128 stands for zero in the data rows.
Here is a table of points, one per row:
[  0 144 219 141 128 108  58 164 171 142 101 126 202 189 106 118 105  94
 178 161 163 188  69  34  28 146 109  86  78 145  52  92 141 126 119]
[224 130  64 121 187 142 167 162 190 103 129  81  96 162  46  82 154  78
 199 174 177 134 164  56 179 126 104  91 180  41 126  87 158 163  39]
[255  97  50 135 124 124 163  69  99  69 128 144 106  66 109 168 131  98
  95  93  58 135 158 125  94 114 170 154  86 193 205 161 131 132  98]
[ 39 115 184 189  88  94 128 119 101 134  97 157 162  72 130 158 110 128
 195 144 141 177  88  88  69 145 139  97  87 172 103 129  96  73 153]
[145 205  91  81 138 189 118 178 119 139 144 143 135 241 124  94 131 163
 133  48 172  28 205 158 173 124 151 131 179  22 122  97 106 152 127]
[106 104 177  57  82 143 133 113  80 135 131 134 164 172 219 116 147  57
 124  49 131  93 134  94 117  69 241 123  76 131 127 177 132 152 143]
[111 213 155 238 163  78  88 195 135  89 110 199 155 119  65 150 119 228
 112 199 128  88 127 182  67 107  77 173 105 114  61  71 143  99 108]
[107  45 185 136  92 152 131  87 209 120 137 163 174 122 174  79  98  41
 151 162 170 183 145  38 126 126 133  82 107 146 108 198 133 129 139]
[ 60 165 183 145 129  44  64 184 121 154  96 111 164 146  77  93 129 110
 159 198 143 199  84 110  29 133 109  94 116 150  85  88  88 112 121]
[125 138 115 177 164 118 178 136 156 116 130 172  60 109  97 158  64 185
 154 133 159 148 115 141 162 146  52 119 115 123  97  81 162 123  89]
[151 158 108 114  89 193 208 109 152  92 183 181  76 126 168 182 111 149
  87  80 121  31 212 151 199  45 157 135 101 107 150 188 132 116 165]
[127 109 111 124 112 153  89  89 155 130 108 103 148 144 168  48 172  95
  71 157 166 107 162 159 207 146 116 148 177 129 149 225  84 132 143]
[ 71 110 120 215 148  90  54  97 171 144 128  96 104 110 180  87 151 220
 134 115 160 132 140 207 165 150  82 153 170 165 115 159 129  87 162]
[160  40 104 109 140 145 122  97 144 131 145 109 109 146 126 133 117 129
 151  67 160 133 123 137 180 158 122 125 144 100 144 114 104 113 125]
[ 74 149 161 162 128 140 160 133 109 121 133 143 116 122 127 194  46 170
 122 121 116 153  93 140  79 162  50 120  95 174 121  88 145 104 171]
[192 110 131  63 143 150 159 217 136 175 114  92 142 177  79 102 145 102
 169 164 154 163  97  94 164 130 123 106 180  67 112  24 102 151 119]
[ 19 255 212 140 187 102  57 221 107 119 111 164 158 229  53 158  86 230
 121 143 155 111  42 162  26 194  42 141 105 104  47  36 116 114 149]
[159 242 108 153 127  51 139 166 110  84 137 203 135 118  33 201 112 196
 132 161 129 110 162 110  65 130 118 148  85 113 140  52 138 161 116]
[135  24 141  76 112 172 125 104  63 195 125  46 120  97 208 112 153 153
  76  91  84 112  62 240 222 162 153 183 184 152 160 131  94 110 161]
[ 75 179 151 202  92  87 175 156 116  91 126 139 129 131 124 212 108 165
 164 158 105 127 123 145  91 122  96 140  98 166  83  92 187 109 121]
[178 233  98 178 136  34 105 157 138 110 129 176 138 126  68 186 120 147
 141 159 110 140 145 155  76  74 143 147 105 160 115  94 137 137 146]
[105 163 147 171 119 177 151 104 195 105 104 139 148 131  86 115  69 115
 200 226 143 159 144  42 104 162  64  92 113 152  61 138 179 125  74]
[167 192  79 176 184  33  81 151 101 118 112 144 105 115  73  65 176 133
 109 116  86 148 167 126  84  89 162 155 128 102 128  98 112 140 130]
[ 20  87 190 113  83 120  75  65  89 155 105 113 184 124 200 137  91 100
  91  55 123 151 112 120  79 156 139 119 142 215 163 198  93 122 187]
[245 100  68  64 151 138 139 162 127 142 116 108  89 100  95  88 200 141
 136 137 123 122 163 174 232 144 106 136 204  83 121  91  99 159 118]
[125 129 122 133 118 137 127 110 152 150 145 117 174 147 171  90 148 135
  86  97 120  65 144 150 115 136 129 145 153 177 142 182  93 135 144]
[ 76 171 147 175 137 153 112 120 151 122 147 182 114 173 172 124 175 157
 145 141 111  44 180 132 116  89 142 150 150  99  99 202 176  90 101]
[132 207 145 118 140 101 108 164 213 128  92 134 152 182  76 145 137  52
 203 234 196 193  96   0  77 105  86  53 135  71  88 105 145  99  69]
[147 148 118 112 124 186 144  83 179 137 173 154 129 188 147  53 140  99
 166  70 176  60 199  47 177 108 163  97 155  46 152 193 128 146  83]
[170  26 138 115 116 165 136  93  63 160 144  51  89  98 185 108 165 102
 119  97  92 142  79 169 222 143 116 130 164 170 193 117 132 125 157]
[141 103 104 114  95  53  85  87 103 124 139 110 181  51 103 128 124  43
 161 104 113 166 173 129  82 120 212 151 102 154 217 185  92 145 159]
[127 186 117 137 111 190 115 139 128 142 138 189 143 197 179  67 171 118
  99 120 129  11 172 131 163  69 197 140 151  35 132 215 158 122  88]
[173 136 127  61 182 100 151 255  90 147 110  99  96 150  74 123 192 202
  92 115 126 137  81 188 159 145 130 132 167  59 156   7  53 149 136]
[ 71 127 186 163  84 101 138 103 149 136 124 116 224  76 105 159  95  71
 191 179 130 219 107  96  79 131 114 102  87 172 113 148 178 111 108]
[ 83 176 147 129 142 141  96 104 149 102 185 137 152 170 111 144  64 124
 127  77 145 159 128 114 111 202  61  96  98 163 119 186 115 126 164]
[ 30 200 128  80 155 143  45 170  70 151 106 115 196 198 157 104 191 197
  93  89 147  59  50 234 123 153 127 196 162 104  69 103 111 135 109]
[ 75  48 172 174  90 167  93  61 166 139 118  97 186  83 166 122 111  49
 148 123  94 185  98 120 154 172 144 130 101 203 117 180 153 116 164]
[ 73 112 150 103 132 161 133  67 112 149 134  96 130 152 180 127 102 150
  48  90  99 150  71 114 136 147 133 119 130 193 136 144 149 106 161]
[ 95  61 134  65 113 174 149  50 113 157 183 123 107 108 196 126  77  90
 106  73  96 108 148  81 112 108 165 108  79 154 168 213 163 125 153]
[241 121  85 124 104 118 155 111 130  65 157 161 111 126  76 184 109 104
 124 136 123 117 171 100 143  94 130 119  99 103 183 124 166 138 114]
[157 152 136 153 136  57 137 153 100  84 129 132 103 104  71 149  97 172
 138 148 100 185 150 132  69  97 113 138 109 146 145  38 122 141 134]
[230  57  84  74 112  90 173 112  67 156 144 110  59  37 134 191 132 124
  78  67  13 147 104 134 134 107 168 153  93 190 219  85 117 182 133]
[245  84  59 102 150 106 170 113 103  86 125 120  50  57  91 120 154 141
 117  91  52 126 173 142 126  92 154 158 129 114 164 171 148 176 134]
[117 149 145 189 152 111 146 111 184 125 104 111  80 158  62 148  95  78
 169 255 204 136 134  74 122 118  79 101 144 129  76  95 173 104  83]
[164 141  72 156 142  70  40 105  25 119 134 129 156  74 121  73 208 105
 112 114  94 164 179 193  56  88 180 154 146 128 141 160 115 156 130]
[104 123 166  94 115 127  94 106 140 125 163 127 160 159 195 111 117  80
  99 102 160 125 165 104 111 135 159 120 104  97 148 166 109 136 151]
[154  86  78 110 185  83  75 136 108 142 102  91 108 101 144  21 218  87
 117 168 159 153  85 138 120 114 205 116 183  99 163  99  74 136 114]
[179 131  79 139 144 189 210 110 224  87 150 182 104 166 112 155 132 139
 141 156 148  60 184 115 172 115  58 108 112 118 155 169 159 135  96]
[ 75 176 157  43 136 186 155 148 107 127 140 139 118 192 127 183  96 132
 102  79 117  64 144 134  90 122 128 118 102 121 125 126 129 120 129]
[212  39 143  47  96 204 184 140 133 167 129 103  82 113 150 172  91 126
  93 104  96  82  81 126 191 133 149 135 139 101 177 109 121 126 152]
[134 109 101  63 103 216 195 101 159 178 140 158  72 154 157 185 141 132
  75 121  81  47 152 137 205 112 158 123 109 109 180 139 151 175 148]
[ 61  74 155 157  66 118 133  85 151 105 138  91 152  52 208 145  71 132
 149 101 146 147 144 149 115 121 144 100 104 159 114 133 111 109 165]
[250 101  79  73 124 129 177 134 156 131 121 104  76  79  87 115 172  86
 120 180  73 153 126 102 199 128 145 109 186 121 124 107 126 157 116]
[223  69  57 123 149 124 141 132  79 117 124 100  60  92 152 100 205 173
  97 100 133  91 138 213 241 159 100 178 177 117 152  91 125 129 100]
Along one direction, these points spread out more than along any other. Take the direction at right angles to it along which they spread out most. Go by this last direction. How many in every 100 of the points above lie lower along it than each point below? Answers are rounded to whole numbers. More than half of the points above lie lower than the first one.
[ 63  47 178 149  58 125 133 106  97 129 113  76 148  53 186 142  82  71
 153 140 103 221  96 131 106 163 124 110 114 222 112 138 142  99 141] -> 96
[181 182  75 118 212 122 148 190 109 133 145 154  74 117  59  99 184 187
 138 143 148 125  88 144 198 136 115 168 179  69 120  63 130 159 107] -> 0
[141 144  90 158 125 176 124  69  89 111 157 163 152 136 202  91 117 159
  52  65 139  59 168 195 169 108 132 149 129 120 103 199 106 130 179] -> 69
[165 101 133  57 123 171 187 151 115 177 114 105  73 161 131 137 141 109
 130 128 113 104  98 147 184 128 159 113 158  53 145  99  98 116 114] -> 35
[168 118 123 103 146 139 186 202 171 154 105 113  89 146  91 182 122 131
  95 200  96 127  77  80 147 107 119 121 140 101 170  82 154 109  70] -> 19
[ 29  73 146 169 118 126  15  57 134 105 116 114 183 108 173   2 158  85
 157 151 216 200 158 144  95 186 137 122 118 159  56 225  77 101 148] -> 96
[ 51 171 168 190 118 110 162 179 110 121 105 137 130 104 110 218  66 241
 152 129 124 141  89 150  84 120  95 137  78 156  88  73 165 104 112] -> 41
[141 121 128 148 115  93 150 134 140 131  71 116 184  86  93 180 108  90
 169 195 117 194  74  79  93 132 130 141 111 147 114  78 202 129  78] -> 54
[  0 141 140 168 149 125  77 106  96 134 121 118 147 121 177 108 113 166
 101  66 155 127 120 124  52 163 108 127 106 162  99 210  57 126 195] -> 91
